A single turn carries every row of the set below to another of its rows. Some are shown first; where does it send the rows asked next?
Tel: [  2.3  -3.1  12.1  -9.9 -14.5  -1.2  14.2   7.5  -9.3   9.3   2.4  -2.0
  -4.9]
Zosi: [-17.0  17.1 -23.1  18.3  -9.5  -6.6 -13.7 -20.4 -31.3  45.6  -1.9 -21.4
  10.8]
Motal: [ -6.7 -14.1 -36.0  -3.6   2.8 -26.5 -23.3  -4.6   2.8  18.1 -21.5  37.7
  12.9]
Zan: [  2.2  -2.2 -16.8  -6.5   0.5 -12.6 -26.3   3.4 -30.5  30.8   9.3  33.0
  -3.2]
zugu: [  5.2  20.6  -8.8  27.9  18.1  -3.2  18.3   3.2   8.6  18.3 -30.3   0.9
   2.5]
netuf: [-36.5  11.1   0.3  10.5 -20.0  -2.7  -7.2 -14.3 -25.9  25.1 -39.0  -9.9
  20.1]
nebo: [ 10.5  11.0  -8.6   7.8 -10.9 -12.7  30.1  -4.0 -22.8  12.6 -10.9  -7.7
   3.3]
Vabav: [  4.4   4.5 -22.3   4.6   9.3 -25.1 -25.2  14.4 -22.1  38.0  10.5  30.3
  10.2]
turok: [ -5.5   5.6  10.5  11.4  11.8   7.5  -0.8  12.6  22.2  13.0 -14.4   6.7
  -4.8]
zafo: [ -4.6   6.1   2.0  14.0  -0.1 -17.7  21.7  -7.9  12.6  21.1 -10.2 -17.5
   4.5]
bikur: [ -3.5   4.6 -35.7  11.5 -29.1  -5.5 -16.9  -2.0  10.4  46.2 -30.7  21.9
   9.6]
Numi: [ 12.2  10.0   1.6   3.9   1.7  16.5   9.9  18.7 -12.0   3.5 -16.3  18.4
  -5.5]
zefi: [-25.6  16.5 -25.5  11.4 -11.0  11.4 -29.1  -7.4 -30.5  28.6  -0.2 -24.1
  18.9]
baze: [ -8.7 -15.2 -32.8  -5.8   4.9  -9.8 -29.6 -13.0  -0.9  31.6 -31.4  36.4
   7.6]
Medir: [ 12.4  12.7 -25.6  -3.2   8.4  13.5   4.3  22.1 -18.8   3.5   3.1  -0.6
  -2.8]
dolir: [-22.1   4.8 -22.8   1.9   1.1   2.0 -28.4 -19.2 -39.3  35.7  -2.9 -19.1
  18.3]
fud: [ 14.3   7.3 -42.9   9.5  -9.0 -10.4  20.9   0.4 -11.8   6.2 -13.6 -10.1
  -8.7]
zados: [-18.1   3.6   0.6   4.0  11.1 -20.8 -31.8   5.4 -36.8  10.2  -2.5  -7.4
  24.8]
Refe: [-26.6   3.8 -13.3  10.2 -26.6  -1.8 -25.1 -11.5  -5.6  17.8 -41.5 -14.8
  24.6]
raba: [-14.1  23.4 -21.5  19.8 -14.6   6.3 -23.5   0.7 -30.9  44.6  -2.3 -16.9
  18.0]
von: [-23.7   4.3   9.4  -0.5  14.3 -19.1 -16.9   7.2 -40.3  17.5 -10.8  13.0
  18.5]
kisat: [-29.8   7.8 -18.2  21.5  -9.0  -6.8 -21.8 -28.4  -2.2  24.8 -43.5 -12.0
  14.6]
Lipab: [-22.1  -5.4  -4.7   2.6  -1.6 -25.1  -9.1  -5.3  -0.2  24.2 -43.3  36.5
  12.7]
fiko: [-14.0  -0.7  -3.4  -2.3   2.2 -21.7 -22.9 -12.6 -49.7  12.5   2.2  -4.6
  12.7]
ker: [ 10.4  10.6 -31.7   8.2  -2.1  15.7   2.6  18.4 -16.0  -0.9 -10.5  -0.7
 -15.3]
zevop: [  7.9  13.5 -38.3   4.2 -10.5   0.7  23.5  -1.1  -3.5  15.0 -12.7 -20.4
   3.6]
Nupel: [-25.5   7.2 -32.8   8.4 -27.0   8.9 -24.8 -18.2 -10.7  21.2 -34.1 -12.8
  20.2]
Netat: [-23.3  18.4  -2.1  10.4  -8.9   1.7  -9.7   0.9 -37.3  49.4   2.3  -4.2
  11.4]
fidep: [-10.8   2.7  -6.2   2.5   7.5 -17.9 -12.6  10.5 -13.9  47.2  -1.7  39.9
   2.4]
Mam: [-11.4   6.2 -30.4  19.2  -9.6   3.2 -24.0 -11.4  15.7  44.2 -33.1  26.0
  -2.2]
rado: [-19.8  -6.5 -35.0   3.0 -11.4   2.1 -26.9 -25.2   7.3  40.9 -39.9  10.6
  10.3]
rura: [ -8.2  -6.9 -18.3   8.1   4.2 -23.3   3.8  -2.7  20.3   5.7  -6.4 -21.5
  -7.1]
rilo: [-21.7  10.0 -16.6  11.6 -25.9  -4.9  -2.9 -10.1   3.2  56.4 -29.5  16.9
   7.1]
zov: [ 10.5  10.1 -36.7  10.9  16.3  -0.6  11.8  10.8  15.5  13.3 -17.8   9.1
  -0.2]
Tined: [ -5.6 -15.5 -22.9 -13.0  17.2 -14.7 -34.9  -4.8 -20.5  29.6  -2.7  32.3
   6.4]
gof: [ -5.6  -2.5  -9.4 -12.1  -8.6   2.0   6.3   7.0  -5.2  -5.2   2.7 -29.0
   4.1]
ronum: [-2.6 -5.3 -9.3 -5.3 20.9 -2.3 -6.0 19.3 15.0 -7.6 -4.4 -0.2  0.7]
fozo: [-14.2  -4.3 -41.3   3.0 -26.9  -6.5 -20.2 -14.2  13.8  33.6 -30.9  18.1
  10.7]
Rur: [ 10.5  15.3 -37.2  23.9  20.0  -2.8   8.2   9.7   2.2   8.1 -17.1  -0.4
 -10.9]
Fopa: [ -8.3 -15.9 -15.9  -2.3  -2.8 -33.4 -27.8   2.7   2.9  12.8 -29.7  33.3
  16.4]
nim: [-11.5  -4.4 -19.0  -7.1  18.2 -10.3 -31.6  -8.3 -44.9  25.8   5.4   4.9
  13.9]
manib: [-18.1   8.9 -18.8   5.4  19.1 -11.0 -34.1   1.2 -40.8  14.5  10.0  -3.6
  20.4]
rus: [ -6.8  -9.7 -11.5  -7.8 -15.3  -5.8   0.6   5.1   1.8  -5.8   0.6 -20.5
 -12.0]
kudis: [-25.1   3.6 -31.1   7.9 -11.5   7.9 -23.9 -28.8 -18.8  35.6 -30.3 -15.8
  17.7]
Kule: [-10.2 -13.8 -10.8  -4.2   2.4 -13.5 -33.4  -1.6  -4.2   9.7 -30.9  41.5
   1.0]
Zamut: [ -9.5  -3.3  -7.0   6.2  12.3   1.9 -15.2  14.7  15.7  -4.2  -4.2 -10.2
 -12.6]
vubod: [ -6.6  -5.0 -21.4   1.5   0.5 -11.7  10.1  -4.8  29.1   4.8 -19.1 -18.6
   5.4]
Dab: [ -5.6  -3.1 -26.5  -2.4  19.4 -24.6 -29.8   5.3 -17.7  26.3  13.0  27.8
  14.0]

fiko turns into Zosi
nim turns into dolir
Now these:
ker turns into rus
rilo turns into Lipab
Fopa turns into Vabav
manib turns into zefi
nebo turns into zafo
Medir turns into gof

A single turn carries every row of the set below to another of its rows. Some are shown first; where does it send the rows asked next?
kurov: [-11.0  -8.3   3.8  17.3   1.4   5.5 -19.8 -15.1   0.7  15.6 -33.1  -3.6
 -53.8   5.8]
Puvok: [  9.2 -24.8  -5.8  17.9 -13.1   2.7  21.0  11.8   3.9  -8.0 -35.3   8.6
   2.9  -4.3]
Fus: [ 31.5  -8.2 -16.3  16.9 -18.5 -15.4  -6.0  -7.1   6.2  31.4 -45.2 -19.5
 -15.1 -27.6]
sefov: [-12.0  13.2  -3.9  14.1 -32.9  -5.3 -23.4   6.6   8.4  19.1 -45.4  24.3
  -3.2 -15.0]
dul: [ -0.6  10.3   0.1  24.9 -32.6  -2.5   4.4 -10.0 -35.7  29.3 -15.7   3.0
 -36.9   9.9]
dagib: [  0.6 -16.7  23.9  12.0  -0.4 -39.7  24.1 -22.3 -10.7  33.6 -16.0  14.6
   4.0 -11.3]
tekad: [ 13.6  12.2  18.2  -0.8 -40.1 -11.1   3.4 -17.8  -6.7  35.8 -46.8  -6.1
   7.9  14.7]
Damup: [  4.6   7.7   5.0  10.4  -1.2   5.1 -14.9   7.4  21.7  28.8 -21.1  13.0
 -41.8  -0.3]
Vip: [  9.5 -20.0  16.7   6.7  -0.4 -38.4  -5.7 -25.4 -19.5  50.5 -43.2  -4.5
   6.3 -11.7]
Meri: [  2.5  -8.5   1.3  21.0  22.5  -5.3   3.0   3.5 -39.2  21.1 -29.3   6.3
   3.8 -14.2]
Mil: [-34.6  -0.3  -9.0  -1.8   1.2   7.2  -4.7 -23.6 -21.9  16.0 -44.2  -0.8
 -11.6   2.8]
Vikon: [  2.4  -9.7  -6.0  19.8   2.7   4.1   0.9  16.0  12.5  32.3 -33.9  27.4
   6.9  17.9]
tev: [-22.6  -1.0 -18.3   4.6 -40.9  -9.9 -13.0 -11.5 -13.0  29.0 -59.9  12.2
  -8.7 -11.0]
Gopub: [ -3.0 -49.0   9.7   9.3  -8.7 -22.9  -4.7 -21.2   0.9  36.2 -18.3  -6.4
 -28.9  14.0]
vepe: [-14.4  17.0   0.3  26.3 -14.3  -6.7  -1.2  -4.5 -31.6  51.6 -28.9  20.4
  -0.7  -9.2]
memis: [-34.4  -2.5  -3.8   5.0 -18.5   8.2  -5.7 -21.8 -27.9  13.7 -48.7  11.2
 -17.3 -13.0]
Foz: [ -5.6 -30.4   3.1  14.2  -9.2   8.9  -5.3  -4.5  -8.2 -16.8 -45.9  13.0
 -15.5  -7.6]
sopuz: [ 10.4 -12.2   1.5  27.5  -8.7   8.6  -2.1  25.6   7.6  19.8 -37.4  19.2
   8.4   0.1]
Tem: [ -3.3 -12.7  13.9   1.4  -9.8 -36.8  25.6 -37.1 -27.9  23.2 -18.7  10.1
  -9.1  -1.7]
marad: [ 29.1 -13.2  10.5   8.4  -8.4 -37.1  -4.6  -6.7 -11.0  50.3 -37.4  -5.1
  11.9   3.8]
sanu: [  4.1 -29.4  12.1  17.5   9.7   9.3   9.5   6.9 -39.1  24.4 -29.7   2.2
  -3.5  -0.5]
kozoz: [  4.2 -22.5  15.6  -1.0 -11.6  -6.7 -19.4 -20.2  25.6  14.7 -43.1  19.7
 -17.6  21.5]
gab: [-13.2  -2.1   7.0  12.9 -24.5 -31.7  11.7 -24.8   7.3   9.2 -27.9   2.9
 -44.5 -22.2]
Medu: [-20.2  -7.2   3.3  20.5  -3.2 -19.2  -7.6   7.4 -37.7  45.4 -27.4  27.7
  -3.1  -3.5]
kosar: [ 21.1  18.3  -8.8  10.2 -15.8 -34.0  -1.2 -25.1  10.2  35.4 -32.6  -3.8
 -15.5 -24.7]
gorul: [-16.2 -30.5   1.6  10.1 -39.4 -24.8  19.1  -9.9  -2.5  21.2 -16.9  10.1
 -36.9 -10.2]
Laf: [ 28.3 -26.7   6.9   9.4 -16.1 -25.7 -13.0   5.8  17.9  28.9 -49.5  -4.9
 -30.5 -13.9]
durap: [  2.2 -49.6  14.6   2.8 -18.9 -33.4   6.3 -10.7  -3.0  19.6 -24.8  -1.7
 -33.8   5.5]
vis: [ 33.7  -5.2   1.2  10.6 -16.4   9.6   0.3  11.3 -28.5  31.2 -23.6  -2.9
 -27.7   6.4]
fufev: [ -5.8  11.9  12.0  -4.5  -9.1  -7.4 -14.2 -32.1  24.2   4.6 -35.9   2.6
 -11.5   4.0]
Buti: [ 16.2 -16.9  21.5   4.7 -28.1  -3.6  26.3 -29.8 -13.8  13.0 -41.3   9.7
  -5.1  21.2]
Zifa: [ 14.3  13.8  -7.7   3.0  -2.4 -19.3   2.2 -29.7  14.5  42.4 -14.1  -2.8
 -14.4 -19.0]

Foz turns into gab
sopuz turns into durap
Now these:
Medu turns into Vip
fufev turns into Damup
tev turns into Fus
Gopub turns into Mil
sanu turns into Tem
dul turns into tekad

